One turn moves each row of this set onto another row. After a few examples, where does it send each row asked below?
Dal: [-33 -39 -34 -11  22 -10  12 -10   1 -35 -23  27  16 -14  17   7]
roru: [ 17   6 -22 -26 -27  16  14  12  11  -1  21 -10 -38  20 -16  19]
vikuv: [-37  -6  -6 -22  -7   6 -10  37  -4  15  16   4  -3  42 -21   6]
gapag: [-33 -38 -35 -10  21 -12   8  -9   0 -36 -20  31  16 -14  15   6]
kodu: [-36 -37 -27 -15  22 -14  13 -11  -1 -34 -27  20  19 -13  21  10]
mana: [  1 -12  -6  29  18  -7 -33  -5 -16 -16  -6  29  21 -12  36  -8]
rer: [-33  -6  -9 -21  -8  11   5  36  -3  18   6  -5  -1  51 -15  12]
peke: [ 41   7   6 -24 -21 -33   7 -18   8  15  -9 -10   8 -26  -7  -7]
gele: [ 49   0 -10 -14 -24 -18  17 -16  16  14 -14  -4   3 -21  -9  -8]
Gen: [-38 -36 -27 -15  23 -18   2 -10  -3 -37 -17  28  19 -18  15   5]
bozur: [ 49   0 -16  -9 -26 -17   8 -15  19  12  -8   6  -2 -23 -15 -11]
Nukam: [ 48   1 -16 -10 -24 -19  -2 -13  17  10  -1  13  -3 -28 -19 -13]
Rur: [  2  16   4 -38 -18  -9 -20  17  -2  -6  40 -10 -32   2 -21  14]
Niz: [ 17   9 -12 -33 -26  10  24  10   8   2  12 -24 -32  24  -7  24]
did: [-34 -36 -31 -13  22 -15   4 -10  -2 -36 -18  31  15 -16  14   6]
por: [  1 -13   1  22  18  -8  -5 -11 -17  -9 -22   3  26  -2  52   1]
pifub: [-34 -37 -31 -12  21 -12  14 -12  -1 -33 -25  24  18 -13  19   8]
Vasu: [-36  -6 -10 -18  -8  12  -8  39  -4  16  16   7  -4  44 -23   7]
molut: [  2  15  12 -46 -18  -9   6  11  -4  -1  22 -34 -25  14  -5  21]
gemik: [-36 -36 -26 -18  25 -19   8 -11  -4 -34 -22  22  20 -15  20   8]
Gunut: [-39  -4   0 -25  -6   3  -4  36  -8  18  10  -7   1  46 -15  11]
saloz: [ -2 -10   7  20  21 -13 -18  -9 -20 -11 -17   9  26  -8  48  -1]
moda: [ -2  -9   2  22  19 -14 -28  -7 -20 -14  -9  19  24 -11  43  -4]
kani: [ 10 -16 -21  36  13   6 -14  -7  -7 -13 -17  27  17  -2  40  -4]
Tob: [ 44   3  -8 -13 -23 -26 -10 -12  12   8   5  11   0 -32 -20 -14]
gabu: [-38 -35 -24 -16  26 -20   4 -10  -3 -36 -20  25  20 -17  18   6]
Fofi: [  6 -16 -15  34  15   2 -27  -5 -11 -14 -11  32  17  -8  36  -7]
gudo: [  9  11   1 -42 -22  -2  20   9   0   2  15 -35 -27  20  -5  23]
vak: [ 38   7   1 -19 -21 -33 -13 -14   8  10   3   7   4 -34 -16 -14]
Tufo: [ 14   8 -22 -27 -26  12  -3  16   9  -5  31  -1 -39  12 -23  15]
Rov: [ 12 -17 -18  33  14   6  -4 -10  -7 -11 -24  18  19   2  45  -2]
Gub: [ -1  17  12 -45 -17 -15 -11  13  -7  -2  33 -24 -26   6 -12  18]
zep: [  7  13 -12 -31 -23   2 -16  18   4  -7  40  -1 -39   5 -25  13]
rozi: [  7 -15  -8  28  16   1  -1 -10 -11  -8 -28   8  23   2  50   0]
pozak: [-40  -3  -1 -25  -6   2  -7  38  -8  18  15  -1   0  42 -18   8]
Bet: [ 38   6   8 -23 -19 -37  -5 -15   6  12  -2  -4   6 -33 -11 -11]
gobif: [-35  -7 -12 -17  -9  14  -3  40   0  17  12   5  -7  47 -20   9]
fono: [ 46   3   0 -19 -22 -24  16 -17  11  16 -15 -11   7 -21  -5  -5]
rapaz: [-32  -6 -12 -20  -9  14   4  38   0  18   8   1  -4  49 -19  11]
livug: [-37  -4  -2 -24  -9   7   3  35  -5  20   6  -8  -1  47 -14  11]

Tufo goes to zep
gapag goes to did
gele goes to bozur
Now find these:
Rov goes to kani
Gunut goes to livug

